128 stands for zero in the data rows.
Here are some points:
121;92;172;254;123;90;180;130;35;189;130
127;144;108;67;130;146;101;128;170;98;125
129;157;96;73;132;147;104;127;197;97;129
126;92;158;206;125;93;156;131;36;167;130
126;87;166;255;125;80;182;130;23;189;132
125;96;167;232;125;95;168;129;44;179;128
123;92;165;207;122;101;163;131;49;170;128
126;87;160;170;126;107;144;134;42;153;125
123;85;169;181;125;110;150;132;41;162;125
130;157;99;73;131;148;109;124;192;98;129
129;139;112;74;130;143;103;131;157;104;128
132;159;101;78;132;146;108;125;197;99;129
131;159;98;77;133;144;106;122;193;99;130
123;97;155;125;126;128;127;134;69;136;124
131;121;128;123;129;121;124;131;113;126;129
125;79;190;255;123;78;198;130;4;212;133
Here are 20 more points, each followed by its number:
130;144;106;80;130;142;107;130;163;102;127 0
130;158;97;77;131;145;108;124;198;99;128 1
122;76;193;255;122;79;199;128;0;214;129 2
131;158;96;67;130;146;103;127;191;96;128 3
132;161;98;73;129;146;107;124;196;99;130 4
132;159;96;73;132;151;104;125;205;96;128 5
127;93;155;206;126;93;157;131;38;165;130 6
129;148;106;79;131;141;110;126;179;102;127 7
132;160;98;62;131;153;100;127;203;94;127 8
129;160;97;62;128;151;102;124;204;95;128 9
130;147;109;68;131;147;104;128;171;100;127 10
127;93;154;129;125;118;129;134;56;139;123 11
132;161;98;60;130;156;100;126;206;93;128 12
130;156;100;74;128;145;107;126;189;100;127 13
132;160;97;71;131;149;105;125;201;95;127 14
127;86;161;172;125;103;146;134;40;153;127 15
132;156;97;69;129;145;103;125;193;97;128 16
128;154;100;75;131;146;106;125;189;99;127 17
123;79;190;255;123;70;205;126;0;218;132 18
134;157;97;70;133;146;104;125;194;96;130 19
Which of these numbered points is nearest to each point below, ignoring the direction in which the first points spread most? Its number follows each.
126;93;167;248;124;91;177;128;37;185;130 > 5
121;92;159;130;124;126;129;133;63;136;123 > 11
123;91;164;165;126;116;142;134;54;156;126 > 15
124;94;150;129;127;117;127;134;64;136;125 > 11
124;78;181;255;123;83;185;128;3;199;128 > 3
133;158;98;66;131;148;100;126;195;96;129 > 16
131;160;97;69;130;149;103;126;198;95;129 > 13
123;87;175;255;124;83;185;128;27;197;129 > 1
130;159;99;65;132;150;102;126;199;95;126 > 8
130;145;112;66;129;151;105;127;174;99;125 > 10
